A single turn carries every row of the set below to another of its rows. Some are shown first; where does it send the rows asked next?
tar: [148,-348,-163,-64,-24,36,-75,-540,206,-12,237,-21,-267,-299,227,-319,253,40,227,127,-74,171,61,99,-276,211,75,3,132,132]
Nozuk: [-58,-380,-96,213,12,-56,-62,-279,173,114,571,-94,-189,2,-28,-354,-11,-175,13,-57,125,-31,243,60,-96,56,130,-354,-106,174]
Bodo: [78,-313,191,252,51,26,-200,-562,351,-188,316,-181,-130,-171,-206,16,121,-191,65,28,46,213,-199,96,-230,61,-143,-301,129,324]
puv: [31,-352,-27,80,-43,86,-78,-211,205,81,214,97,7,-243,184,-219,265,-45,-36,-62,31,28,101,180,-251,76,261,-53,-176,-83]
volaz: [-340,-77,273,161,131,89,-178,-238,451,74,410,-67,-285,-230,-164,-257,153,-204,318,6,-130,-16,133,24,-150,-142,122,-225,183,257]
ditu: [13,-274,83,59,-152,135,-86,-280,66,0,101,72,-71,-450,0,-284,86,135,107,153,-68,-33,192,97,-46,-6,246,23,-26,130]
moz: [61,-125,-4,352,-44,174,-344,-460,79,-33,312,-189,-170,-283,46,-263,223,-84,191,-196,-290,-18,-59,265,-18,-57,-258,-321,117,-9]
Pini: [23,-136,-229,-18,-39,70,-70,-360,206,-256,284,-92,-13,-14,-243,-152,59,71,-223,-122,-143,343,15,363,-101,-231,80,-312,55,140]
tuv: [38,-180,-188,29,40,-97,-172,-510,86,298,480,-41,-344,-308,38,-238,56,-57,241,-40,8,107,172,-21,53,14,-254,-199,123,73]
fon: [-40,38,-42,-66,243,411,-199,-380,199,-66,408,-126,-182,-179,136,-204,60,72,62,-155,-274,170,-75,408,-334,-78,-272,-173,-183,171]
zegon: [-17,-351,-12,197,172,153,-114,-191,200,-80,462,19,-67,77,-162,-287,-80,-131,215,-132,144,143,-70,494,-188,66,-196,-272,205,-69]
kova: [-245,-284,140,-262,86,223,-58,-404,68,-53,180,-253,-144,-103,-316,-258,25,-209,28,-140,93,-75,-165,184,-110,136,-20,-42,158,-96]
kif: [-20,-324,8,100,82,33,-364,-252,187,-128,180,-232,-235,23,-85,-199,162,94,148,-337,-53,397,94,186,-168,-261,-80,-134,-140,-123]
Nokez: [-230,16,104,-88,219,284,-96,-66,89,0,185,-143,-209,115,91,-169,77,-83,71,-80,-89,-27,-26,274,-353,21,-243,-58,-180,353]
fepa: [53,-134,238,28,-103,162,107,-359,133,-60,420,-247,-409,139,180,-84,-33,-111,88,-24,18,-20,215,221,-394,-96,-5,-283,-9,114]
Mel: [-222,-71,72,-37,-56,-133,37,-224,406,-73,367,-70,-145,-223,-68,-94,9,-138,-66,191,-484,102,101,195,-27,47,-122,-22,262,53]
noba: [109,-312,-138,-55,-180,117,-104,-331,266,-68,44,61,-193,-110,135,-351,83,-186,217,162,17,114,31,-1,-203,-11,-43,211,2,-12]
Ribat: [11,-306,-70,11,-132,-153,-104,-449,404,-113,316,-155,-171,58,-103,-437,-135,-91,11,-140,228,-4,-154,-15,-38,22,11,13,112,69]
gal: [-126,-100,1,67,274,162,-118,-366,270,206,258,-144,-470,33,-148,-159,106,-131,237,-21,-87,-180,99,318,56,31,-203,233,56,-1]
vabak: [-73,-64,-54,128,34,-30,-32,-241,266,-165,505,-219,-194,-265,-50,-50,180,-162,121,135,94,62,172,202,-578,-101,-91,160,-23,190]
Fovi: [14,-284,227,144,154,-35,80,-190,120,227,586,-13,-156,-149,-34,-142,-20,-47,231,-70,-140,322,88,347,-258,17,-191,-242,306,180]
Pezo: [-31,-70,-34,115,144,-48,-52,-125,400,-167,419,-222,-182,-3,21,-306,299,253,54,29,-109,418,227,208,-33,47,-33,-209,181,-48]
Fupu: [41,-14,-13,-104,112,170,-174,-288,237,-103,332,-218,-273,-125,-143,-117,135,159,4,227,7,-269,-41,167,227,-56,59,-133,-67,311]
dumo: [-206,117,211,-153,152,360,-143,-135,225,-205,246,-119,-123,-131,-188,-454,9,-138,66,11,-184,177,-183,156,-235,97,-97,-42,19,331]
Sosom: [-54,-255,333,67,219,-21,-84,-418,58,54,255,84,-255,-207,-278,-362,-2,101,191,-224,-201,148,-7,225,-97,-172,-279,-23,319,92]
Tipe: [-47,-117,164,18,-122,-195,-29,-469,271,49,373,97,-230,-319,-88,-166,-144,85,-81,-115,-26,85,95,74,236,-62,-21,67,-20,9]
dut: [-100,-221,-13,127,-42,185,-439,-358,55,-128,421,-23,-233,-257,-325,-196,131,-141,25,-7,3,-67,-160,313,-363,-13,27,234,-72,131]
dos: [-191,29,74,-117,-35,193,41,-101,-53,139,351,-2,-302,20,-21,-276,272,-98,174,-262,-98,220,143,234,119,-159,51,-79,137,277]
Fif: [-66,-398,175,-245,-139,149,-208,-87,87,60,355,-84,-303,145,-62,-40,-57,120,105,4,-71,306,66,58,-120,-275,-78,-13,57,189]
puf: [-135,-328,91,-92,44,254,-175,-163,18,-1,382,-96,-156,-15,-187,-299,243,221,73,101,-17,276,-45,153,241,185,-91,-100,265,153]
Gef: [-153,10,-145,-33,-43,52,-38,-230,100,-113,215,-148,-159,-15,-206,-265,198,-191,185,-30,58,487,23,181,-85,32,50,-370,275,285]
Bulu: [55,-123,-209,-150,-24,90,-43,-381,67,6,235,-90,-269,153,5,-157,162,119,-45,-299,-219,143,-31,348,16,-312,-195,81,109,182]
laz: [-85,-178,176,81,129,-64,-4,-206,336,-205,244,139,-221,145,-197,-290,-200,99,64,-26,-23,-11,99,356,-202,-209,-183,-58,240,-20]
som: [-110,171,92,80,131,123,-112,-307,256,-124,155,-216,-61,-257,-65,-130,-14,144,-27,76,-302,296,-145,359,-249,128,-195,-138,-25,327]
vebir: [26,-217,-80,-69,-62,252,-207,-350,343,-76,359,-200,-219,-40,-61,9,-8,-297,150,230,18,146,-168,92,101,-172,-136,-101,-253,261]
delo: [317,-151,96,-2,120,250,-40,-375,390,0,573,-126,-148,-107,-140,70,-40,27,-198,-1,4,-74,-34,334,-123,-109,-108,-16,4,-37]
raziv: [-171,34,100,146,-155,104,-107,-395,260,103,478,48,-312,-112,-17,-150,181,84,-35,329,-72,0,-77,216,-382,-45,-64,232,167,229]
pabet: [4,31,48,-74,305,-46,-119,-523,392,-5,353,-271,-513,-94,-35,-309,388,-15,60,9,-178,85,-38,87,17,87,100,-81,-77,206]
bas: [-99,-61,87,55,109,-3,-174,-295,425,247,309,-308,-155,-183,-14,-43,262,-240,56,-101,-54,231,-163,48,-111,-170,115,-204,-285,103]
zedep: [-226,-72,80,306,93,298,-73,-538,108,-35,459,-77,-124,-388,-114,-316,434,-43,97,34,125,73,-20,227,-221,-6,-151,104,-23,73]

Bodo -> delo
noba -> ditu
dos -> Gef
Where do these go?
vabak -> dut
moz -> fepa
som -> fon
Ribat -> Tipe
bas -> vebir
laz -> Sosom
kif -> Fif

A single turn carries every row of the set below to another of its rows. Some are shown first; where does it send the rows asked next?
Redud: [-38,-106,84,299,45,-105,93,-289,-213,-258,140,-64,-223,45,113,26,-386,-109,-21,-44,0,-236,-11,150,-185,89,-59,135,-142,57,55,60,273,167,-46,-32,-48,-10,70,111,-336,27]
zaru: [-151,-92,-91,-20,213,-151,-56,-176,-248,-350,258,211,-245,-46,-57,-36,97,-154,166,28,77,-126,297,77,-126,41,86,250,-197,79,-259,263,180,217,-11,-12,-164,288,-167,87,-116,36]
Fufo: [-77,-114,-96,32,93,-113,-38,-135,-248,-306,233,131,-141,126,8,-55,-63,-57,32,79,-98,-53,20,183,-81,262,-187,257,-198,14,-44,369,241,214,-95,-24,-184,127,65,45,-169,146]
gage: [-199,72,43,20,-61,-105,29,-93,-267,-116,139,10,-4,66,-70,24,-73,84,-95,5,-168,12,-235,219,45,271,-192,44,9,-178,-66,320,88,255,-51,-36,-104,212,258,-38,-48,246]
vovo: [-81,145,-106,73,173,-70,-27,-97,-73,-69,176,140,-37,-255,-19,-131,110,-326,6,-37,-36,-36,137,167,14,-15,470,-225,-248,-70,-308,-102,-187,-162,27,-97,-71,211,-513,185,57,149]
Vunis: [-282,148,236,234,-68,-146,137,-285,-284,25,99,-128,-105,-154,-75,94,-253,79,-54,-213,62,-148,-144,134,-83,-124,187,-163,146,-161,-225,-97,37,149,55,74,114,253,144,77,-184,95]
lagiz: [-29,-48,-190,51,63,-92,13,235,172,-105,217,152,161,283,26,-149,14,58,140,85,111,20,-34,-55,-30,-124,192,-144,-29,-73,-75,-168,-15,-278,-66,0,102,89,-121,-82,2,8]
zud: [-116,-119,152,249,124,-162,58,-301,-213,-283,167,-4,-318,-55,40,32,-260,-178,60,-96,164,-229,256,84,-219,-87,175,103,-152,111,-150,-21,232,142,32,-4,-52,125,-188,168,-308,-37]
basur: [-74,-64,369,102,71,-180,1,11,-189,171,40,-105,-218,-364,-81,-66,49,-169,154,50,-7,-135,180,-8,-158,-96,243,19,-243,115,-395,-231,-6,-129,106,17,-154,347,-212,159,29,2]
dela: [-35,-66,-76,52,40,-98,20,281,217,-157,150,96,140,309,26,-111,-13,-1,66,100,122,42,10,-48,18,-61,159,-193,-53,-59,-24,-160,0,-230,-31,-93,48,77,-193,-121,42,15]
Fuvup: [-255,106,191,14,-18,-132,29,-137,-147,217,29,33,66,-102,-157,-146,197,-9,-110,-44,83,-117,-292,95,185,140,317,-258,-73,-73,-201,40,-294,48,131,29,64,511,-17,197,53,8]
vip: [110,-192,223,157,143,-115,-6,4,-143,-11,44,-81,-271,-282,61,-91,-55,-285,179,170,-84,-236,181,0,-209,59,47,223,-400,236,-171,-119,149,-84,21,-79,-239,165,-168,137,-45,-52]
ketik: [168,-134,122,211,54,-51,34,-5,-174,77,43,-126,-140,-210,123,-98,-169,-160,131,197,-257,-245,-153,70,-180,196,-171,247,-335,150,-2,-40,160,-77,-72,-58,-182,56,164,92,-72,24]
mabi: [143,88,-313,182,128,58,11,-98,-48,-165,147,96,41,-98,179,-161,-116,-316,-58,111,-293,-132,-202,247,8,296,57,-23,-331,-53,102,83,-26,-102,-144,-196,-107,-77,-141,103,-27,181]
pani: [-143,63,142,289,-71,-90,141,-275,-260,-68,98,-141,-93,-20,45,68,-388,48,-92,-115,-67,-188,-257,184,-100,68,-54,-18,49,-107,4,22,154,171,-38,22,54,69,266,59,-259,110]
Tosef: [73,-148,-127,122,97,-33,-14,-179,-105,-51,118,120,-7,126,106,-250,17,-144,-35,167,-64,-256,-305,135,39,399,-41,142,-374,144,165,257,1,55,-54,-41,-71,164,98,227,-158,-60]
Zufaf: [32,29,199,188,-75,-76,64,2,-237,310,43,-182,-8,-258,11,-91,-135,36,70,103,-295,-153,-354,103,-116,128,-100,63,-143,-22,-128,-104,16,-122,-41,56,-65,170,320,76,-14,124]
lasod: [-193,-33,133,8,155,-144,-18,-167,-93,-5,64,127,-115,-158,-107,-160,272,-223,25,5,228,-223,68,13,89,64,430,-107,-237,116,-239,29,-199,75,152,-49,-25,515,-300,247,20,-145]
vidol: [-22,-25,-90,71,62,-49,59,289,243,-213,78,62,127,214,54,-66,-21,-59,80,114,112,-58,-19,-70,50,-41,131,-185,-24,-67,38,-167,-12,-138,-29,-194,58,89,-135,-195,114,-41]
godi: [-268,43,243,204,53,-184,90,-304,-252,-111,144,-46,-247,-172,-79,74,-178,-64,35,-199,197,-179,177,72,-153,-218,328,-80,23,-17,-322,-123,84,133,95,64,42,289,-145,150,-216,5]
zuf: [7,257,-255,158,7,40,48,-95,-113,66,141,41,163,-172,70,-128,-79,-129,-97,12,-318,-61,-406,269,76,207,134,-202,-127,-226,-27,15,-174,-127,-109,-96,17,50,21,85,44,266]
Kogi: [-94,28,30,86,-61,-73,31,-143,-147,186,65,22,131,67,-23,-202,41,35,-146,56,-98,-131,-515,172,151,348,23,-108,-153,-58,53,178,-172,37,-1,26,37,298,229,190,-64,56]
Bub: [85,16,-230,128,220,-14,-34,-100,-30,-247,171,156,-84,-153,127,-158,-4,-434,7,77,-122,-118,132,179,-31,154,266,-32,-397,43,-68,12,-32,-123,-58,-193,-162,31,-468,167,-21,108]
rozu: [-9,25,-214,76,99,-17,73,239,223,-193,103,103,139,130,68,-76,8,-37,167,113,102,-140,-80,-94,23,-97,156,-131,20,-71,28,-179,-31,-133,-63,-165,125,105,-33,-196,118,-85]
des: [-112,69,349,115,-64,-149,44,13,-245,367,38,-172,-51,-352,-106,-58,-4,25,82,2,-142,-78,-154,56,-96,-53,150,-78,-85,-46,-364,-220,-83,-151,70,102,-51,348,88,122,51,116]
muv: [-328,104,47,-66,138,-168,-6,-155,-266,-193,174,137,-181,-227,-184,46,186,-69,127,-84,130,-102,213,58,-25,-87,246,24,20,-76,-420,139,-4,263,77,-18,-58,479,-121,28,43,62]
ral: [-354,203,134,-34,-32,-140,46,-105,-281,-48,105,14,-34,-154,-189,79,81,77,-35,-95,-26,-17,-121,141,81,54,67,-99,147,-237,-299,176,-55,291,48,-30,-20,430,143,-51,87,187]
giduv: [-128,299,-120,84,35,-38,16,-99,-125,122,151,74,118,-265,-48,-121,61,-137,-63,-77,-168,-5,-197,219,73,17,390,-334,-81,-237,-277,-102,-269,-171,-11,-36,37,227,-213,135,96,249]
sagi: [-12,13,-276,67,100,-45,39,205,172,-124,193,160,165,181,53,-129,25,41,207,93,95,-98,-84,-81,-29,-147,192,-103,12,-75,-50,-180,-29,-220,-90,-45,153,111,-20,-135,46,-49]
Mamur: [13,-194,-70,68,230,-88,-44,-193,-69,-174,112,187,-159,-16,50,-225,153,-308,70,131,138,-313,60,34,6,225,212,142,-423,251,-13,164,-19,78,39,-87,-101,301,-229,266,-111,-182]

mabi -> giduv
godi -> Redud
Mamur -> Kogi
Where do these go?
vidol -> sagi
des -> vip
zaru -> gage

A single turn carries every row of the set below to another of its rows. Some are shown first; where does it send the rows asked next?
B: [-104,84,232,-156,244,190,-154,72,-330,335,280,52,-93,146,-129,-23,-100,-156,-173,38,-289,-59,-93,211,-393]
D: [-152,-83,235,9,217,108,-219,303,16,358,-91,171,-76,-496,-300,-151,-86,-42,187,-171,-110,-147,-123,3,-298]
P: [83,80,-2,-34,145,-42,-350,191,39,400,182,296,-176,-40,-490,121,129,17,16,-45,-150,-64,-137,58,-326]
S: [-29,84,270,-102,187,-65,-84,295,-120,118,30,264,-144,-235,-267,206,482,43,184,173,-164,-85,-38,-194,-199]
Y: [91,65,196,-14,110,-63,-132,183,-89,180,192,284,-162,-139,-598,102,313,-144,278,-87,-257,-10,-76,-185,-294]
V: [-162,-136,274,-47,153,-27,-66,67,-109,66,175,181,-153,-104,-31,-240,114,62,-58,134,-107,-28,-369,-105,-137]
N: [-82,18,190,45,172,60,-120,-119,37,57,-119,-20,-144,-268,-311,-265,148,-105,321,-28,-158,-193,-257,-46,-163]
K: [-95,236,80,-239,252,127,-165,5,-242,13,-33,-8,-148,50,163,-65,165,-128,141,252,-164,-345,-65,109,-423]
U: [140,179,340,-221,-38,39,-90,344,-523,188,-42,155,-178,-75,148,85,9,-51,333,-110,78,-20,26,-129,-399]
L: [97,297,75,-225,-75,137,-211,233,-357,312,-210,-64,-159,-58,28,10,-51,-54,269,35,79,-209,107,-37,-451]
W: [0,170,99,36,374,130,-97,-48,-180,24,-92,91,-74,-36,163,-37,161,-270,103,211,-162,-231,-116,144,-411]
Z: [-100,190,332,-41,4,-126,-302,128,-364,125,190,142,30,-188,-385,-61,-199,-165,240,-332,-150,-174,137,-115,-511]
X: [-157,92,473,26,78,-45,-204,90,-445,244,170,76,63,-200,-455,28,-148,-141,40,-254,-222,-94,112,-4,-446]
R: [134,232,227,-111,-170,-58,-142,76,-442,137,77,63,-217,156,-110,-70,-85,-126,257,-105,68,0,18,-253,-448]
G: [14,106,9,-145,135,27,-294,196,-78,308,-8,229,-34,-116,-266,188,398,140,15,229,-121,-285,-130,42,-262]
Q: [-63,192,389,-12,329,-126,-134,207,-148,-72,-67,169,-169,-307,116,41,94,-224,446,-127,-15,-140,112,-62,-404]
T: [-132,134,223,-249,144,41,-312,158,-306,330,348,73,-155,98,-83,-42,-207,23,-99,-74,-189,-98,-56,232,-388]
A: [-62,168,420,210,323,-129,-159,90,-220,-29,-164,161,-13,-418,-35,92,62,-189,249,-115,-51,-134,115,-24,-422]
F: [-160,-134,199,-122,11,155,-182,216,-349,252,95,314,157,-274,-259,-177,32,41,22,-35,-198,-305,-310,-72,-300]
J: [158,284,155,-156,-26,-27,-234,77,-226,351,-6,-65,-290,113,15,-6,-159,-20,259,-161,116,41,-10,91,-325]

D -> N
A -> W
Where do these go?
P -> Y
K -> T
L -> J

